Each row is where one point has got to under a steady rotation. How many ticks took it there?
The counts run from 0 to 193.
[107 145 139 119 115 114 147 149 132  98 123 145  95 144 119 129  82  92
 137 120 131 158 138 183 175 163 145 150 143  95  65 108 102  74 146 121
 159 143 154 136 155 103 116]  136
[124 147 129 175 101 101 132 148 177 126 159 115 114 124 115 132 131 106
 116 136 108 127 106 130 174 164 166 115 167 117  98 117 111  93 120 123
 190 173 159 150  93 125 176]  159
[104  87 121 133 139 104 140 153 134 126  95  81  79  74 172 149 149  87
 129 166 139 123 112 104 176 106 189 128 112 152 124 133 114 107 136 151
 124 154 145 150 111 130 143]  58
[133 142 129 139 108  79 123 106 136 107 152 129 110 131 138 133  74 122
 151 123 129 125 131 146 160 217 133 155 121 117  96 117  97  65 159  88
 149 155 140 124 145 143 106]  139
[124 187 117 168 128  82 147 148 141 140 104  88  96 140 138  98 113 124
  98 143 142 128 145  70 155 151 171 135 119 119  84 132 154 101 163 130
 165 148 154 135  96 107 162]  8
[107  72 120 152 116  92 141 133 135 123 109  92  94  61 160 149 147  98
 133 145 122 104 117 106 170 113 182 144 123 155 125 126  90  97 137 145
 116 153 137 144 101 150 143]  57
[151 157 128 179 129  63  98 106 102 107 132  87 113 105 137 136 109 118
 137  64 109 131 132 110 164 186 149 172 135 115 122 105 124  98 146 108
 138  96 150 141 128 146 138]  180
[100 104 142 160 167  83 145  93 102 122  94  91 102 122 172 118 159  85
 140 143 166 124 169 102 132 187 142 121 125 141 101 118 132 113 159 110
 118 123 126 126 135 130  88]  78
[ 75 110 136 165 121 107 118 150 124  94 108  80 165 104 128 123 108 127
 164 143 127 102 135 126 162 176 142 135 139 122  51 117 113 119 106  80
 136 161 126 144 131 137 159]  149
[ 84  97 120 146  97 127 167 132 124 123 134 156  96 114 118 140 149  78
 151 156 129 179 128 179 151 130 161 107 162 129  83 133 102  76 125 136
 142 170 136 123 149 134 108]  95
[118 163 133 188 129 102 130  93 124 131 105  82 115 109 163 119 123 106
  89 128 101 118 156  99 159 186 123 140 136  91  92 137 115  85 176 117
 140 133 166 140  96 144 159]  5
[ 98  95 151 167 157  95 138 136 136  86 152 126 109 146 107 134 152  74
 162 138 154 139 115 142 160 180 173 103 175 149 107  82 137 140  95 110
 167 128 127 130 131 127  96]  86
[ 66 142 141 140 158 119 141 139 127 111 116 159 104 118 134 139  91  95
 117 129 172 154 159 151 195 142 108 164 132 105 102 133 113  91 178 119
 127 129 159 102 141 104 106]  133
[140 106 148 136 121  78 128 135 137 120 122 131 109 119 136 141 128  71
 128  94 107 148 135 144 203 172 115 185 149 109 126  92  83  76 152 118
 113 126 148 135 107 123 121]  24
[111 164 137 144 148 126 112 151 120 111 120 101  85 122 157 136  91  76
 104 124 151 149 145  90 192 127 144 157 117  79 130 132 158 120 185 120
 115 128 159 132 106 108 145]  174
[ 84 154 152 193 105 126 140 146 155 117 140 145 132 152 107 128 121  79
  99 141 113 146 129 106 175 140 115 140 173  91  90 112 121 110 142 107
 140 161 135 112  72 131 156]  156
[ 84  97 136 152 104 134 164 112 133 123 138 149  91 104 141 145 152  68
 132 164 127 172 148 165 146 148 147  98 167 122 100 142  85  77 147 114
 126 174 126 122 140 146  95]  96
[ 79 158 145 175 121 129 150 167 145 124 130 123 125 167 104 125 125  83
 104 154 129 145 116 112 182 131 128 129 155  96  65 122 136 117 135 117
 150 163 140 110  89 111 164]  155
[102 144 141 186  90 103 141 131 153 112 155 145 136 140  97 136 115  94
 108 124  87 125 108 108 175 149 126 158 170 102  89 100 106 104 135 113
 146 155 128 118  70 149 154]  157
[119 175 121 147 132  98 121 146 127 127 146 115 102 132 144 120  90 127
 157 148 169 144 145 135 147 212 150 119 123 131  98 144 138  83 144  85
 164 177 151 128 156 117 116]  141
[ 71 136 133 172 131 110 133 161 137 117 109 109 145 146 120 135  96 110
 121 150 137 101 106  99 187 142 112 160 124 135  55 126 127 106 128 107
 126 160 125  91  88 142 169]  153
[ 99 140 115 223  97  91 145 138 115 142 147 137 102 110 109 142 169 101
 116 133 126 167 123  63 150 115 156 142 150 145 142 127 140  99 125 118
 134 147 126  90  83 158 142]  51
[ 62 130 143 187 150 120 119 136 134 117 114 108 154 127 144 138 107 108
 124 153 140 103 127  92 175 160  89 149 127 120  74 135 123 114 142  87
 113 166 127  97  91 143 153]  152
[ 95 112 128 153 140  81 137 176 123 121  93 135 126 105 127 146 119 106
 128  93 139 136 134 111 212 111 125 207 127 131 104  96 111 110 136 131
 111 107 140 114 110 108 143]  20
[111 148 106 174 134  87 143 128  67 110 100 112  72 113 122 140 135 108
 146 100 157 178 149 131 134 123 193 136 127 135  92 129 160  97 140 154
 155  99 150 120 171 119 115]  72
[125 121 155 148 136  91 133 143 141 118 115 133 104 116 133 135 143  55
 118 101 124 169 156 148 207 152 114 165 168  86 119  97  97 100 151 113
 124 120 154 144 110 107 123]  23
[100  91 125 132 101 112 144 108 138 120 147 125  97 110 151 145 114  97
 151 169 118 119 108 141 146 171 159 123 107 143  99 136  81  67 152 120
 122 187 119 119 127 171 103]  98
[ 96 166 119 175 106  93 122 139 104 124 151 147 131 131 136 123  84 149
 161 133 162 147 147  93 143 182 124 167 113 126 113 135 135  91 154  69
 132 163 119  90 143 146 111]  143
[ 91  96 152 184 165 103 128 117 139  98 153 132 119 134 113 147 163  67
 153 133 162 136 120 137 164 188 142 111 174 150 140  99 122 136 114  98
 159 128 132 114 120 143  91]  87
[111 112 138 144 122 123 120 128 139 117 119  96 108  60 176 135 108  91
 112 137 118 118 159 104 185 141 143 154 133  87 143 137 107 108 181  96
 109 141 157 164 102 130 146]  170
[ 93 122 132 166 175  87 127 174 138 128 105 115 121  91 143 130 147 107
 119 121 176 136 160 100 207 129 129 163 143 134 138 119 135 133 143 103
 133 124 163 136 112  87 146]  18
[109 145 120 184 132  96 146 108  68 111 104 127  85 108 139 128 149  94
 135 108 153 190 180 121 131 139 172 134 144 115 109 125 150 110 156 133
 136  98 133 120 164 127  94]  73
[ 67 123 142 191  99 114 127 135 103 101 131 124 160 103 131 114 117 122
 156 132 126 139 173 115 147 177 129 144 161  90  88 121 126 131 132  46
 128 149 111 137 134 134 132]  147
[ 72 141 126 177 105 120 136 159 103 109 131 124 144 123 126 107 114 121
 168 140 151 160 178 121 141 160 152 123 156  92  78 126 147 130 121  65
 150 166 121 138 153 109 136]  146
[108 117 135 130 137  86 145 186 131 112  90 126 107 120 119 143 120  86
 129  98 138 154 128 142 209 109 140 182 147 120  85  91 111 110 127 135
 131 120 146 133 117  90 145]  21
